The rows below come in pairs that one turn or mirror swaps. Which row does each named row swap with?
The rows were stretched afterwards, more along some directions than others.
Q101: [  3  -5  -4  -5 -15  -5  -1   1 -13   3  -2   9   1  11   9  -2   4   4
  -5  -1]
Q123: [ -2  -2   8 -10  -1  -1   1 -10  -4  -4  -6  -4  -2   2   4   3  -6 -11
  -2  -2]
Q402: [ 10   0  -8 -14  -5  -6  -1   9   5  -5  -6  -3  10  -6  -5   7 -12 -13
   4  -7]
Q757: [ -2  -5  -8  -2  -4  -4   7   1   3  -3  -4  -9  14   0   1   6 -14  -4
   3  -2]
Q357: [  9  -5  -1  -1  -4  -2  -8  -5 -14   4   0  -8  17  -2  11   1  -2   2
  12   6]
Q321: [  4  -4  12  -2   5  -3  -1   0  -8   6 -11   5   3   9  -1  11   2 -10
  -8  -8]
Q417: [ -4   8  12  -7  -5   5   4   6  -8  -3 -11  -5   9  -2   2  -2  -2 -24
 -14  -6]
Q88: [-2 -7 -8  4  4  7  3  2 -2 10 -6 -1  8  3 13 -5  6 10 -4 -4]
Q307: [  7   0  -4  -4 -13   0  -7   6 -10   7   2   9  -1   3  13  -1   6   9
   0  -4]
Q192: [  4   9   9   7  -3  13  -5  -2 -13  -3  -7   5  20  -5  16  -2   9 -16
   8  -3]
Q959: [  3  -8   0  -8 -14  -7  -5   6 -13   8  -5   7  -2   2   8  -3   0   2
  -6  -4]
Q805: [  4   0   8   6   3   7  -1  -2  -2  17   1   9   1 -11  10   0  12  -4
   1  -6]
Q436: [ 12  -2  15  -4   0  13   1  10  -1   8  -6  -8   4   2   3  -4  18 -21
 -21 -16]
Q269: [  4   6   2 -14   5   8 -13  -2 -10   6 -14  -6   3 -12   5  -5   0  -1
  12  -5]
Q848: [ 13  -3  20  -2   1  17  -1   1  -7  -5  -7   0  14   0  18   5  23 -16
  -1  -8]
Q471: [  6   7   8 -14  -4   2  -5  -3  -8  -7  -7   2  -2  -8   7  -1  -8 -11
   0   0]
Q625: [ 4 -6 -7 -6 -2 -9  3  0 -1 -5 -4 -1 13 -5 -2 11 -9 -9  2 -1]
Q809: [ -1   1  14   1   2   9  -6  -2 -13  18  -3   9   3 -14   8  -1  10  -2
   2  -4]
Q657: [ 10  -5  12   1   1  10   2   7   2   9  -7  -5   2   6   4   0  20 -15
 -16 -12]
Q318: [ 1 -2 -7 -9 -6 -8  6  3  5 -6 -5 -5 13  4  0  6 -9 -7  4 -5]
Q182: [ 10  -4   8   1  -2  13  -1   9  -2  10  -8  -6   1   1   6  -5  16 -16
 -22 -13]
Q672: [  7  -2  10  -4   1  -8  -4  -3  -8   9 -10   4   1   7   2   7   2  -7
   3  -4]
Q542: [  3  -2  -1   0 -13   0  -5   4  -7  12  -2  10   0   5   7   1   0   3
   0  -6]
Q592: [ -7  -4   1   1  -8   1  -4   8 -12   2  -9  -3   0   2  11   1   0  11
  -5  -2]
Q801: [  4  -3  -5  -5 -15  -5  -5   9  -8   5   3   4  -4   4  10  -6   2   5
  -3  -3]
Q958: [ 12  -5   2  -5   2  -2  -8  -3 -11   2  -3 -10  15  -4   6   6  -2   1
  13   1]
Q365: [ 14   8  -2 -11   6   5 -12  -2  -1   5  -5  -7   2 -10   8  -3  -1   2
  17  -2]
Q444: [  5  -1  18   7   0  10   1   1  -6   9  -5  -4   6   4   6  -6  16 -20
 -14 -11]
Q968: [  8   5   7 -13  -4   0  -6  -3  -4 -11  -6   3  -4  -3   4   3  -8 -14
  -5   1]
Q992: [  5  -5  -4  -5 -12  -9  -5   3 -16  -2   2   6  -2   3   8  -2   0  -3
  -1  -1]
Q12: [  5   2 -11  -4 -17  -3  -6  13 -10   2   2   5  -2   8   8  -6  -4   7
  -6  -5]
Q583: [ -4   3  20  -3  -1   2   5  -1  -6  -2 -13  -9  13  -4   1  -3  -1 -24
  -9  -2]
Q579: [  4   6   4  -8  -5   2  -5  -2  -5  -7  -3   2   0  -2  13   1 -11  -8
   4  -1]
Q728: [ 14   1  14   2  -2   9  -1   8  -2   4  -2  -6   4   3   7  -7  17 -18
 -14 -12]
Q875: [  6  -6   3  -1  -1  -2  -9  -7 -15   7  -5  -6  16  -1   9   5  -2   3
  14   3]
Q789: [-5 -4 -7  2  5  8 -2  2 -4 11 -4  1  9 -5 12 -4  4 13  6 -4]
Q704: [  0  -3  -6  -5  -7  -7   5   2   8  -6  -3  -8  15   0   2   3 -13 -12
   2  -3]
Q788: [ -9   0  14  -2  -3   1   6   0 -10  -3 -12 -13  12  -5   2  -1  -4 -17
  -9  -1]
Q325: [  5   8   0 -14   2   4 -10  -2   0   5  -5 -11   3 -11   1  -8  -9  -2
  12  -4]
Q158: [  8   8   2 -12  -2   6  -8  -3  -4   1  -8 -14   6  -9  10 -10  -5  -4
  12  -5]
Q450: [  8  -5  14  -5   0   4  -4   8 -13   6 -12  -3   3  -7   3  -9  16 -18
 -17 -11]
Q555: [  0  -1  -6  -6 -15  -6  -6   7 -10   6   2   6  -2   6   5  -3  -3   5
  -5  -4]
Q368: [ 13  -2  10  -4  -3  11   0   9   0   5  -6  -6   3   1   2  -7  16 -18
 -14 -10]
Q279: [ -4   6  13  -5  -2   1   4   3  -2  -5 -10  -6   9   0  -2   1  -6 -28
 -12  -4]
Q933: [  4   3  -8  -9  -4  -6   2   6   4  -3   1  -9  15  -2  -2   3 -16 -11
   4  -6]
Q154: [  4   6   6 -12   1   9 -12  -3 -10   4 -14  -9  13 -11   8  -7  -4  -4
  15  -5]
Q979: [ -4   4  16  -8  -5   1  -2   6 -12   2 -12  -7  15  -8   2  -2  -4 -26
 -13 -10]
Q234: [  6  10   0 -12   0   6  -9  -2  -3   3  -9  -7   2 -11   1  -7  -3  -1
  14  -6]
Q423: [  4   4  11 -11  -2   6  -8  -3 -10 -10 -10   3   6  -3  12   2  -6 -13
   3  -2]
Q236: [  6  -3  18   1   0  12   3   4  -3  15 -14  -3   5   4   2  -4  17 -15
 -14 -15]
Q749: [-4 -9 -3  6  6  9  3  0 -4 14 -8  1 10 -2 13 -1  8  9 -1 -5]
Q209: [  7 -12  -4 -11  -4  -5   1   0  -5  -4 -20  -2  -7   0   4   5  -2   5
  -1   2]
Q969: [  6   0 -13  -3  -2  -7   3   3   6   0   3  -2  11  -3   3   6  -8   0
   9   0]
Q452: [ 10   9   3 -11   0  10 -12   0  -1   4  -7 -12   4 -14   8  -7  -2  -4
  12  -7]

Swapped with Q958: Q789
Swapped with Q357: Q88
Swapped with Q209: Q192
Swapped with Q749: Q875
Swapped with Q848: Q592

The rows below come in pairs that one turn or mirror swaps. Which row does each named row swap with?
The rows were stretched afterwards, more along some directions than others.
Q73: [-10   1   5   2 -12   1  -6   1   0  -8  -1 -12  -3 -22  -3   5 -10 -15
   5   7 -15  -8 -10   2   5]
Q435: [-11  -2  -1  -5   7  -3   2   8  15 -12   1 -27   0  -7  -8   1 -12  -6
  -2  -4  -5   0  -2   6   1]
Q385: [ -3  10   0   0  -6   6  -1  15   3  -4   1 -20  12 -13 -17   2 -10   4
  -6  -1  -6  -4 -11  -3   1]
Q288: [  6  12   0  10   4  11 -10  17  -2   0   1  -1   8  -4 -12  -3  -6  -5
  -3   0  -3 -10 -12  -4  -3]
Q141: [  5  14  -3  -2 -12   3  -7  -2   1  -3  -1  10  -1 -23  -7   4 -14 -11
   5   8 -10 -16  -5   9   1]
Q516: [ 11  25   6   7 -10   2 -12  10  -2 -11   7   5   6 -26  -9   8 -14 -10
   6   3  -6 -18 -11   2  -5]
Q470: [  1  -2  -7  -1   8   0   7  12  -1 -13   6 -14  -2  -2  -5  -1 -15  -3
   3  -4   8  -5 -10   5  -1]
Q604: [ 16   8   9   5  -5  15  -3   6 -16 -15   5  15   7 -25  -1   8  -7  -1
   2  -2  -1  -9  -1  10 -10]
Q631: [  5   6   4   0 -11   3  -4   1  -3 -10  -2 -30   6 -31  -3  11  -8  -5
   9   2  -9 -17 -18  -4   7]
Q426: [  3   1   4   5  -8  19  -8  10 -16   2   2  -3   6 -22  -1  10  -2  -8
  -1   6   0 -18 -10  -6   1]
Q908: [ 12  26   7  -4  -7   3 -12   1   1  -9   5  -1  12 -26 -11   7 -18   6
   2   0 -20 -20 -17  -1  -6]
Q149: [  5  18  10   5 -12  -2  -6   5  -3  -8   8 -16  12 -33  -5  19 -10  -7
  -3   2 -15  -6 -15   0  -5]
Q885: [ -9  -5   1 -10  -1   5   4  -6   3 -14   2  -9  -7 -15   0   4 -10  -1
   4  -4  -8  -5   1   9   2]
Q588: [ 11  19  12   1  -9   6  -8  -2 -11  -5   3   1  18 -30  -7   9  -4  -2
   6   3 -11 -24 -12   1  -3]
Q245: [ 15  14  -3   5   3   0   6   8  -5  -3  11   6   8 -23 -14  11 -17  -2
   6   1  -2 -12  -7   1  -1]
Q68: [ 12  19   1  14  -9   9 -13   9 -10   2  -7   0  14 -33  -8   4 -10  -3
   0  11 -11 -16 -10  -4  -7]
Q230: [ -5  -3  11  -8  -9  13  -2  -3  -1 -15   8 -29   4 -19   4  10  -7   3
  -2  -8  -8 -10  -6  -1   4]
Q391: [  2  16   3  -1   8   1   1   6   2   0   6  -5   9  -3  -9  -4  -5  -1
   2  -4   1  -1  -3   8 -10]
Q883: [ -5  -6   4  -4  -2  10   1   6  -1 -11   1 -18  -1 -12  -8   6 -14  -4
   6  -3  -4  -1 -18   5   4]
Q310: [ -1  17   5   6 -16  12  -5   5  -7  -5  -2 -14   7 -23  -1  11  -1   5
  -5   1  -9 -11 -10  -5  -6]
Q339: [ 17  22   3   8 -10   1  -5  11 -11 -10  10 -14  18 -32  -8   7 -15  -2
   3  -9  -3 -21 -15  -1  -9]
Q763: [ 12   9  -1  11   6  12  -2  23  -8  -2   4  -9   2 -16  -7   1 -22  -8
  -1   5   1 -16 -13 -13  10]
Q709: [ -1   0   0   7   0  11   8  11  -8  -4   8  -5   5 -14  -6  13  -4  -4
   1   6   1   2  -1   0   2]
Q114: [ 22  24   5   3 -17  19 -11  11  -8  -8   4   9  13 -31 -18  12 -26   3
   0   8  -9 -19 -19   3   2]
Q894: [  0   2   8   5  -3  16 -13  10  -2   2   4  -4  12 -21 -15   6 -26   4
 -13   6 -11 -12 -11 -11   1]
Q238: [  7   8  10   5  -5  12 -13  10 -10  -2  -1  -2   0 -21  -4  13 -16 -13
  -3   3 -13 -12 -15  -2   1]
Q169: [  5  13  -6   1   6  -7  -9   4   1  -2  -4 -16   8 -17  -8   0 -12  -3
  10  -6 -10 -14 -13   1  -6]
Q617: [  4   8  -3   4   3   4  -5   0  -5   2  -2  -8  12 -18 -12   9 -16   0
   1   2 -10 -12 -12  -1  -5]
Q42: [ -1   7  11  10  -4   2  -4   6  -2  -1   2   2   8 -13 -14  -5  -3 -10
   3   1  -3 -12  -7   2  -9]
Q297: [ -7   4   0  -1  -5  -4  -2   2   3   2  -5  -6  10 -19  -6  12  -5  -6
   7  11 -10   0  -8   7  -2]
Q46: [ -3   4  -1   4  -6  11  -9  12  -5  -1  -4  -7   5 -18  -3   3  -4  -3
   0   7  -4 -10  -5   3  -3]
Q735: [ -2   1   4   7  -3  13   1  21  -2   2   6  -5   5 -16 -11  -2 -23 -10
  -7   1  -1 -23  -8  -8   4]
Q997: [  7   8   3   6  -4  -7  -2   8  -6   6   0  -2  -1 -23 -10   9 -12 -10
  14  -2  -2  -6 -19   2  -9]
Q353: [ 22  26  -2   1 -11   0  -6   6  -7 -18   9   1  11 -26  -7  20 -16   2
   1   8  -3  -4 -14  11  -9]
Q466: [ 10   3   0   5   7  18   0   7  -6 -12   1  -5  16 -12 -10   0 -16  10
  -6  -5  -5  -5   4   4  -5]
Q280: [ 15   4  -5   4  -4  12  -7  13   1  -1   3   0   4 -22  -8  -4 -22 -12
   7   7  -2  -5  -6  -3   7]
Q616: [  9  23   2   1 -15  21 -11   0  -8 -13   4   4  13 -25  -5  13 -13   7
  -4   7 -14 -15   2   3  -2]
Q51: [-11   2  -1  -9  -2   6  -2  -1   4  -8   9 -29  11  -8   1   8   3  -1
   2  -2  -3  -6  -4  -5   2]
Q361: [  3   0   1   2   6  20  -1  12  -3  -3   1  13   1 -11 -15  -2 -29   4
  -9   1  -6  -2   0   0   0]
Q861: [  0  17   5  -6  -7   6  -5   7   3  -7   9 -17  16 -19  -9   7 -13   0
  -6   2  -9 -23  -5  -5   4]
Q110: [ -7  -3   5  -1  -8  16  -8   7   1  -6  -5  -8  -4 -17  -5  -1 -11  -3
  -1   7 -17  -5 -10   0   5]
Q551: [ 16  15  10   2  -7  17 -10   7 -12 -11   9  10   7 -28  -4  13 -13   1
  -4   2  -9  -1  -7  -2  -3]
Q790: [  2   8   0  -5  -8  -5   4   1   3  -6  -3  -7  -4 -26  -6  13 -16  -3
   7  -1  -8 -11 -13   5  -8]
Q14: [-5  4 -1  3 11  7 -9  3  1  0 -5  0  7  1 -8 -4 -6  0 -2  0  0  3 -3  2
 -8]
Q811: [ -9 -14   1   1  -2  21  -1   7  -4  -1  -9 -18   9 -13  -7  -1 -10  -7
   1   8  -8 -11  -2  -4  12]
Q165: [ -3   0   7  -3  -6  26  -7  -3  -7  -4   3 -13  15 -12  -2  -3  -5  11
 -12  -8 -10 -13   5  -2   5]
Q38: [ -4   0  -1   0  11  -2   3  10  -2  -1  -5 -21   4 -11  -3  -1  -4  -9
   8  -5   0 -13  -9  -1  -7]
Q940: [ 10   6   6  -1  -2   3  -4  10   3  -9   8 -25  16 -16 -10   5  -4 -11
   3  -4  -2 -13  -9  -7   1]
Q292: [ -3   0   2   7  -9  14   4  17  -7  -6   0 -13   6 -18  -7   4 -12  -4
  -7   0   1  -7  -3   9  -5]
Q393: [ 11  19   7   5 -20  21 -11  -1  -7  -7  -4  12   5 -27 -10  12 -28   2
  -4   9 -18 -18  -3  11  -2]
Q333: [  7   3   6  -3 -17  22  -9  -4 -12  -6   1  13   7 -26  -3  13 -16  -2
   4   5 -11 -11   0   8  -2]
Q868: [ 16   5  -4  -4   4   6 -13   8  -1  -5  -1   3   2 -16  -4   5 -13 -13
   8   2   2  -7  -9  -1   1]
Q677: [  9   5   1  -3   4  -9  -6   7   7  -7   7  -2   4 -20 -12   9 -12  -8
   9   0  -4  -2 -19   1  -7]
Q942: [  4   8   0  10  -5  16  -6  19  -5  10  -2 -19  13 -14 -12   3 -11   3
  -7   2  -2  -8  -8 -10   2]
Q746: [  6  12   4   0 -13  -4  -3  12  -5  -8   6   0   1 -27 -11   9 -10 -11
  12  -1  -3 -11 -21   0  -3]
Q247: [  0   4  -2   2   2   4  -4  13  -1   5   1 -17  12 -13  -3  -5  -4  -7
   5  -3  -1 -24 -10 -12  11]
Q634: [ -2  12   3   4  -8   9   0   4  -5  -4  -8  -8   6 -17 -12  11 -15  -2
   6  10  -7 -18 -10   8  -4]
Q752: [  7  14   3   4   3  -8   2   7   0  -6   3   3   2 -25 -13  19 -24  -3
   3  13  -9   5 -14   8  -8]

Swapped with Q297: Q247
Swapped with Q391: Q280
Swapped with Q883: Q114
Swapped with Q470: Q353

